The rows of T fall into several groups, which share some directions, and each row is roughly a mix of its group's hidden directions.
T (141 x 11):
[[-25  -4  -1   7   8 -16  51 -60  31   0  14]
 [ 42 -53   4 -10  36  13  35  13  -4  17  22]
 [ 22 -45   6 -36  20  -9 -31  37  15  19  33]
 [ 10  43 -41  17   9 -43  17 -17  42  -4 -14]
 [ 29  -3 -53  32 -49 -28   9   7   6  15   9]
 [ 14  12  56 -11  12 -44  24  -8  23  36  12]
 [-18  -7   7 -11  24 -37 -13  15 -68   8  29]
 [ -3  14 -24  18  -1   4  24 -29 -57 -51   4]
 [ -6 -27 -53  -5  24 -41 -14  37  15  11  26]
 [ -7   0 -36  27 -24  16 -37  12  -2  28 -56]
 [-44  11  27  17  -4   1 -28   3  59 -28 -16]
 [ 14   0  -5  14  24   6 -22 -24 -46  46  46]
 [-22  23  19 -12  52  -7  16  49  39   0  -3]
 [  9  14   4 -48   4 -17 -11  26 -50 -46   5]
 [-15 -46 -17 -15  19  14 -43 -26  45  -5  21]
 [-43 -30   8  -7  -2 -15  17  16  39 -36  44]
 [ 18  11   2  -3  28  -3  66  -9 -11 -45 -24]
 [-12 -21  30 -19  34 -67   4   9 -17  15 -18]
 [-49  28  34 -21   8   1 -44 -31 -15  -4 -20]
 [ 35  23  12  -7 -26 -23  40  -5  40 -44  -5]
 [ -3 -22  -2  -7  14  22  17 -22 -34  35 -63]
 [ 35 -37  28  -5  37  39  29  -6 -15  21 -22]
 [  4  13 -30  62   5  21 -29   4 -24 -38 -12]
 [  2 -45 -15  -8  37  25 -13  24  57   7  -4]
 [ 27   4   0  -8  15 -20 -52  11  -1  -8  64]
 [ 14 -34 -26 -18  53 -14  21  17  47 -12  -6]
 [-54  -8 -13 -15 -11 -41  -2  35  21   1 -38]
 [ 15  30 -65 -11 -36  26  11 -21   9   4 -16]
 [ -2 -16 -45  24 -38 -12  27  40  32 -17  16]
 [ 11 -26  45   5  33   0  16  -2 -20  40 -47]
 [ 23  -8 -26  10  27  -6 -31  -2 -19  40  58]
 [ 17   5 -46  22  32 -24   2 -19 -23 -54  10]
 [ 44   2  29 -37  10 -23 -36   4  36 -32  -3]
 [-61 -43  -8   6   5  28  12 -22  31 -14 -13]
 [-21 -16  36 -21  47 -29  10  -3  -5  20  49]
 [-15  46  26  -5 -13  17   4  30  10 -54 -30]
 [-22  24  26 -27  -1 -20 -39  46  23  -6  36]
 [ 22   4  22  21  33  20  -6  -5 -68 -17 -22]
 [-40  -9  30  -1 -22  10   6  14  -5  68  17]
 [  3 -12  14  22  14 -17  46 -19  24 -46 -45]
 [-21   4 -12 -15  56 -15  22  -2  51 -32  -8]
 [ 11  22  35 -26 -10  38 -41   1  32 -33  25]
 [ 25 -32  11 -37  27 -19 -22  20  47  25  23]
 [-41  12  -6 -21 -40  30 -18   9 -43  16 -32]
 [ 36 -16   1 -42 -12  59  12  30   0 -16   9]
 [ 11 -19   6 -26   8 -16 -34  61  24  27  25]
 [-45  13  39 -21  -4 -16   9   7 -57  12 -22]
 [ 36 -28 -38  23 -58  21 -15  11   9  -6  -8]
 [ -4  49  28  19 -23  -5 -44  15   5 -11 -44]
 [-24  31 -11  65  -5 -26 -10  -4 -37  -6 -15]
 [-25  39   7  25 -47  15 -15 -37 -28 -14 -23]
 [ -3  45 -30  21  17 -15 -18 -13 -27 -54 -18]
 [-14   6 -16 -14   1  46 -15 -38  13   4 -61]
 [-21   6  11 -17  10  22 -23   3  17 -42  65]
 [ -5 -29   2 -21  11 -44  18  28 -32  26 -47]
 [ 33 -58 -20  -2  22  13   2  26  27  28  25]
 [ 21  27 -16  -4   7   2   8  13 -40 -69  17]
 [  8 -27 -12 -21  47 -40   6  28 -16  -8 -46]
 [ 59  -9  20   4 -35  17 -31  18 -22 -32  10]
 [  2 -39  32  20   2 -27 -20  52 -21  32 -11]
 [-10 -30   4 -41  43  -6 -14 -25  28 -42  19]
 [  3 -21 -49 -18  19  33   8  -1  -1   9  60]
 [ 15  15  -4  16 -28 -29   2   1 -54  55 -10]
 [ 41 -23  16  10  48 -34  41 -12  13   6  19]
 [  2 -24  18 -28  20  33 -13  35  44 -19  39]
 [ 51  14 -47  40 -10 -22 -18   0  27   6   6]
 [  0 -16  34  -1 -17  -8 -24  49 -52  29 -11]
 [ 23  12  26  13  13  22 -32  -6  47  -6  54]
 [ -5  42  15  -7 -22 -61  21 -27 -22  10  20]
 [-32 -31   4 -44  19  -1   7  44  29 -28  20]
 [-31 -19 -28  22  23  42 -55   4  -5  -6  19]
 [-25 -22  19  28  48   1  16 -44 -39  -4  -7]
 [ 22   4  33   6  15   3  38  29 -44  45  16]
 [  6  -6  19 -16  10  19  32 -47   2  62 -12]
 [ 55 -32 -27  11  11   5 -26  49   6  -7 -15]
 [ 12 -10  14  21  38  -8  20 -10 -61  16 -39]
 [  7 -25  23 -11 -29  52  -7  13  49  24 -18]
 [ -6  -1 -47 -10 -48 -28   5  34  20   0  36]
 [-39  -4 -49  22   0  21 -33  -9 -32 -36   5]
 [ 25 -16  25 -19  43  -1  49 -21 -43  -6  -2]
 [ 40  -5 -11  21 -18 -19  37  29 -20  37  39]
 [-28  50  11  15  -9   3  25 -40 -20 -35 -29]
 [-17 -40 -57  17  22  24 -13  10 -31 -13 -22]
 [  2 -28  34 -19  -2 -12 -16  37  32  57  -3]
 [  6  28  -9   2 -17  26  25 -41  -8 -60 -22]
 [ 16  12 -51   7  38 -11  -2 -12 -17 -58   1]
 [ 19   6 -16  23 -17  12  55 -31  -4 -52   7]
 [-29  -9   2 -51 -21  32   4 -38  24  26  28]
 [  7 -22 -25  10   6  10  54 -20  28 -13 -52]
 [-24  28 -25 -20 -49 -30  15  12   7 -47 -12]
 [  0  39  33   9 -24 -52  15 -19  14  31 -25]
 [  2  -4  26   5  16 -49 -10  13  31  10 -61]
 [  7  18 -42  36  -4 -14   4 -37 -21 -50  19]
 [ 12 -18  14 -12  -2  29  34  18  35 -49 -40]
 [-52  35 -23 -22  19  13  20 -27 -36 -15  14]
 [  8  25 -26  17  28 -11   0 -11 -58 -38 -30]
 [-18  -3 -51  25  31  -8   6 -16  29  21  47]
 [ 18  19 -33  -5 -31  58   9 -33 -22  11  21]
 [-24   3  -4  27  12  46  21  -7  53 -29  25]
 [ 24 -14   8  69  -2  42  24   3   6   1  20]
 [ 57  56 -25  -5 -23   0   8   0 -10  -8  25]
 [-14 -14  23 -38   2  61  17 -40  -8  -4  15]
 [  4   3  13 -13 -12  26 -28  54  13  23 -53]
 [  6  16  11 -20  -3  37   4 -26  70  -3 -24]
 [-20 -20  11   8  42 -41  19  22 -14 -40 -35]
 [ 25 -30 -57  13 -21 -21  10 -32  23 -18  24]
 [ 21  -1 -40 -22 -21 -35  47  15  -5 -41  -9]
 [ 33 -45 -32   3  22  -4  30 -40 -17  12 -28]
 [-13 -29 -12  10  47 -16  30 -29 -47 -22  15]
 [-33 -16   9   5  22 -35  -4  31   7  62 -18]
 [-22   2  32   0 -39  20  23 -37 -19  16  49]
 [ 29  11  29  23  45  17  18  -4 -20 -48 -27]
 [-14  -9  13 -42 -14  -8   1  34  47 -46  21]
 [ 38  -7  14 -16  -7 -18   0  61 -30  38   2]
 [-12  -5  30 -39 -17  30 -21  38  11  50   8]
 [-14 -17  30  32  -1 -28 -36   9  19  47  35]
 [-12 -34  -8   1  13  55 -14 -30  37 -32 -17]
 [ 12 -28   3  18  -2  51  18  14  34 -15  51]
 [-10 -15  23  50   3  36  -2  -1  24 -27  50]
 [ 30  21  29 -35  24   0   7  19  -7 -55 -30]
 [ -5 -42   9 -45  30 -13 -46 -15   9   5  31]
 [ 17  17   9  14 -23 -26  22  22 -30  34  57]
 [-13 -13 -17 -55 -32   0 -15   4  -7  51 -28]
 [-10 -35   4 -21 -13   9 -21  34   1  17 -67]
 [-20   4  14  21 -11  31 -30   2 -21  65 -26]
 [ 12  -7 -30  33  13 -29  27   5 -42  26 -45]
 [-25 -25 -52  -5  -2  36 -18  25  -7 -45  -8]
 [  5 -13  37 -54 -11  11  23 -30  46   1  10]
 [ 34 -16 -35  24 -29  57  -2  19 -14  -6  21]
 [-47 -46  41   8  39 -15   8 -14  -5  17   1]
 [  0  40   7  30 -10 -19   4 -41  17 -45 -38]
 [ 26  11 -15  60   0  -9 -20  32 -42 -21   6]
 [  1  51  17  15 -38   3  27  -5 -37 -35 -22]
 [  2  40  34  33 -21 -34 -31 -14 -22 -30 -18]
 [ 20  13  41  10  13  -3 -33  -7 -49  24  43]
 [ 19 -31  49 -31  21  35  23  24  21  17 -15]
 [ 18  35  -7  -9  17   6   2 -37  34  11 -61]
 [ 22 -39 -26  22  -2  19  -4  37  32  45  20]
 [ 18  20   5   8 -33  42 -24  -6  60   7  21]
 [ 14  29 -24  -6 -42   5 -47  24   5  43  18]
 [-29 -14 -45  14 -10 -30  -6  23   9   2 -58]]
In each list below, three rows fit none of the groups, and each other row fits one group, some only roughly. Which are they? Name them in the order they come.
    Z874: [-23 -20 -41  11  24 -33 -45 -15 -13  38  13]
    Z238: [-15 -12  -1  21   3 -35   9   8  76  18  -6]
    Z549: [ 14 -22  20  62   1 -28  -7  30   4  41   0]
    Z404: [-12   8  43  -3  10 -58 -30   7  29  19  27]
    Z722: [ 44 -28 -11   4 -26  48  25  -4 -36 -23   5]
    Z361: [-36  29  -1   8  -8 -29  -7  29  21 -52 -36]
    Z511: [-34  20 -24  -8  37 -50 -13 -26   0  27 -27]
    Z130: [ -4  18 -15  24  16 -31 -40  33 -12 -42 -38]
    Z225: [  6 -39  33 -12  14  26  45  27 -33 -28   3]
    Z938: [ 64  -1  10  44 -10   1  30 -14 -20 -17  17]
    Z757: [ 30 -29   6  10 -16  21  18  18  12   2  71]
  Z874 Z361 Z938
    Z401: [  4  16   1   9  56 -45  23  15 -40   1  22]
    Z505: [-57  -5  -3   8   9 -13 -26 -32  -9 -28 -46]
    Z170: [ -5   3  -8  51   3  49  26  -2  15  35 -35]
    Z446: [-10  40  12  13  38 -13 -52 -36  -8 -21 -15]
    Z990: [-11   8  26 -45  36 -53  -6 -21 -17 -25   8]
    Z203: [ 59 -13  -1 -32 -20  19  35  18 -19  31 -11]
    Z163: [ -1  28  21 -27 -34  41  -1 -14 -53  23   3]
    Z296: [ 25 -24  34 -37 -22  -1  41 -28 -13 -39   3]
    Z560: [ 47  10 -14 -36 -22  -1 -10   8  40 -28 -39]
    Z495: [ 11  16  26 -27  14 -40  -9  31 -44  38  20]
    Z341: [ -4  -4  44 -35   2  30 -14 -12  -5 -61  16]
    Z24: [ -8   3 -41 -43 -19 -23  30  18 -51  -7  -2]
    Z318: [-14  38  50  -1 -32   2  -4 -12  25 -10 -48]
    Z131: [ 29 -65 -11 -19   1  21 -21  -2  32 -28   9]
  Z401 Z505 Z560
    Z59: [ 27 -23   4  27   5  -5  39  28 -60 -11  15]
    Z903: [ 48 -46   3  18  42   9  15   8 -38  -7  -1]
    Z997: [  9  40 -19  36   4 -23 -42   9  20 -47   3]
    Z727: [ 12 -25 -30  36  41 -54  -2  -9  15  -2  23]
    Z279: [ 32  20  13   9 -43  41   9 -17  18 -42 -28]
    Z2: [-25  21 -21  37  22 -39 -28 -11  10 -46  19]
    Z673: [-13 -49 -28   4  28  31  -1   0  41 -39  -5]
    Z534: [-32  50   0 -21  10 -55 -19  18   9  -1 -23]
    Z255: [ 26  -6  22  35 -22  34  28  11 -42  38 -13]
    Z943: [  0  -8  27  15  -2  49  33 -42 -14 -40  19]
    Z99: [-46  30 -27  18  30 -32  17 -33 -21  -8  21]
    Z967: [-26 -27 -28   6  48  -3   0 -47 -33   0  25]
    Z143: [ 29 -41 -42  23   6   5  28   9  38  12  32]
  Z903 Z673 Z967
    Z975: [ 26  30 -14  43  21 -32 -23   7  -5   4 -52]
    Z794: [-40  27  10  -5 -13 -28 -41 -42 -29  28  -4]
    Z687: [ 39  -4  29  19  39 -23 -38  13  37  21  14]
    Z827: [-47  21   4 -17 -53   0 -37  -2   4  30  18]
    Z624: [-29 -14  32  28  31  -6 -16 -19  13  38 -48]
    Z329: [-24  35  -1 -13  -9  22  -9 -32 -21 -12  65]
    Z113: [ 16   2 -28  14 -11 -59  18 -38 -35  25   4]
    Z749: [ -4   0  27  11   1 -40  34 -48  44   3 -22]
    Z381: [ -9 -30  20 -27 -18  26  48 -20 -14  45  17]
    Z988: [ 15  -1  20  -7  10  31   7 -29 -65  18  34]
    Z428: [ 11  -4  36 -45  52 -29  18  12 -30   1   4]
    Z442: [ 14 -25 -27 -43 -10  44  18 -30 -25   2 -34]
    Z21: [-27  -3 -31  36  17  10  10 -49 -40   7 -28]
  Z687 Z827 Z442
    Z806: [ 17  31 -27  -2 -35 -61  17  -2 -28  15  13]
    Z918: [ 11  40  18 -13  -4 -10 -14  -8 -20 -33  65]
    Z595: [ 31 -32 -44  31  13  17  51  -2  15   8  -7]
    Z313: [-40 -26 -32  13  35 -30  22  -4 -12 -46  -4]
    Z23: [ 38 -41  -4   3 -36 -13  26  16  14  51  -5]
    Z419: [ 27  30   4  58  15  28 -36 -20  -1  18 -16]
    Z880: [ 42 -39   5   1  13  30  18  44  11  -4  40]
    Z367: [-37  -2 -25 -16 -21 -53 -10 -10  24 -43 -16]
    Z581: [  2  -4  15  18 -43  16 -37   8 -25  36  49]
    Z489: [ -7  -4  -6  35 -39 -55  13  10 -16  44   8]
    Z562: [-25  27  11  11  43 -14 -36 -27 -23 -39  26]
  Z23 Z367 Z489
    Z209: [ -7  -1 -50  19 -23  -2 -20 -40  19   0 -51]
    Z854: [ -8  -2   5 -27  11   2 -24 -29 -17 -17 -74]
    Z140: [-17 -74  11  -1  20  -3  14   1  12  -8  41]
    Z431: [-29   7   2  24  12 -42  18  50 -23 -12 -39]
    Z921: [  2 -38   2   5 -18 -17  40  16 -18  63 -11]
    Z27: [-44 -44 -14  -9 -36   7  33  -1  22  12  33]
    Z683: [-54  29  25  10  -1 -33 -28 -30  -4   1  33]
    Z488: [ 33  -3 -58  -4  25 -51   7 -13  -5 -19  -8]
    Z802: [-10  50  37   1 -52  19 -19 -11  -5   6 -28]
    Z339: [-36 -17   8 -50  32 -10  39   0 -35  17 -10]
    Z483: [-17 -34 -34 -22   2  29 -30  53   5  23 -15]
    Z705: [ -3  26 -20   8  26 -51  55 -29 -10  -7   2]
    Z670: [-42 -30 -13  22  -7   7  -6   9  58 -29 -26]
  Z140 Z431 Z488
    Z513: [ 28 -70  -7 -30  19  15 -19 -21   2 -16   3]
    Z664: [-50  55  18  -9  -9  21 -24   0 -15  23  23]
    Z412: [-18 -57 -51  17  10  35   7  -1   9 -19 -11]
    Z625: [-17 -13 -21  41 -44  -7  33  -3  16  20 -46]
    Z603: [ 41 -47 -22 -37  21 -28 -10 -18 -16 -19 -20]
    Z300: [ 33 -42 -17 -35  15 -49  -9   4  21 -18  23]
    Z8: [ 44   7 -13  -1 -18  -4 -35  -3  52  43   6]
    Z793: [-23  18   9 -38  35 -28 -26  29  31 -27 -26]
    Z850: [-38  12  32  -8  13  40  -7 -29   6 -55   4]
    Z205: [ 33  37 -11 -22 -24  45 -47  -8  -3 -20  -6]
    Z364: [-46 -33  20 -17   7 -22 -26  35  17 -42  -5]
  Z412 Z625 Z8
    Z723: [-15  28  27  19 -20  56 -45 -23   3  -8 -13]
    Z833: [ 23 -37   3 -51   4  21   2  23 -37   0  38]
    Z640: [-11 -42 -35  37  -6  17  23   2 -48  19 -20]
    Z36: [-53  28  17  22   2 -29 -23  -7 -27 -33 -28]
    Z110: [ 14 -25  12  55 -13 -26  -9  29   6  51  -1]
    Z330: [ 11  -8  20  21  42 -29  51  11 -21 -40   4]
    Z187: [-20  24  10   3  39 -39 -15 -40 -42  23  -6]
    Z347: [ 44   8  17  -7 -29  41  -2  15  51 -25 -10]
    Z306: [-27  63  32 -28   0   0  17  -4  23 -22 -23]
    Z154: [-36  -4 -37  11  -4 -38 -18  29  14  51  12]
  Z36 Z306 Z154
    Z106: [-32 -15  -2 -38  17  14 -22  21 -30  29  50]
    Z904: [ 34   6   2  24  -1 -11 -33  32  35 -13 -54]
    Z206: [-29 -15  27  35 -37 -26   8  40  26 -30   3]
    Z645: [-21  42 -13   5   4 -54 -26 -25 -32 -26   2]
    Z954: [ 19  34  29 -10 -21   5 -48  -5  -5  34  44]
    Z153: [-29  25  26 -34 -14   2  10 -18 -23  61 -12]
    Z166: [ 36  -6 -33  21   9 -33  52  24  -3  32   1]
    Z950: [ 14   8  -8  47  -8  -4  -2 -31  67   5 -18]
    Z573: [-25   2  39  38 -37 -17   3   8 -43  33  -4]
    Z696: [-12  24 -32  -5 -11 -75 -20  -1   4  23   3]
  Z206 Z645 Z153
    Z593: [-41   5  29 -22 -28 -27 -28  36  30 -22 -19]
    Z767: [  1 -21 -25  18  29  13  32 -68  15  -9  -4]
    Z859: [ 39  37 -15 -37 -18 -37  25 -31  -3 -22  10]
    Z278: [-38   4  46 -17  -7 -34  10  52  17 -16   1]
    Z292: [ 32  11  24  31  -3  45  -3 -25  39 -39   1]
    Z38: [-68  10   6   8  -3 -20 -14 -26 -39  18 -21]
    Z916: [ 46 -13  10  32 -41  24  10 -18  47 -10  -1]
    Z366: [-11  -3  23 -40  20 -12  -2 -18 -51  39 -34]
    Z233: [ 36 -13 -15 -44  25   9  -3  -3  57 -26   9]
    Z302: [ 16   0 -16  46 -30  33 -46  11 -19  33  -8]
    Z888: [ 55  34  12   0 -17  -9  25 -35 -29  30   9]
    Z604: [  9 -25 -10  36  29 -62  11 -17 -26  -9  21]
    Z945: [ 14 -11  21 -43  14  18  15 -16 -61  19 -27]
  Z593 Z859 Z278
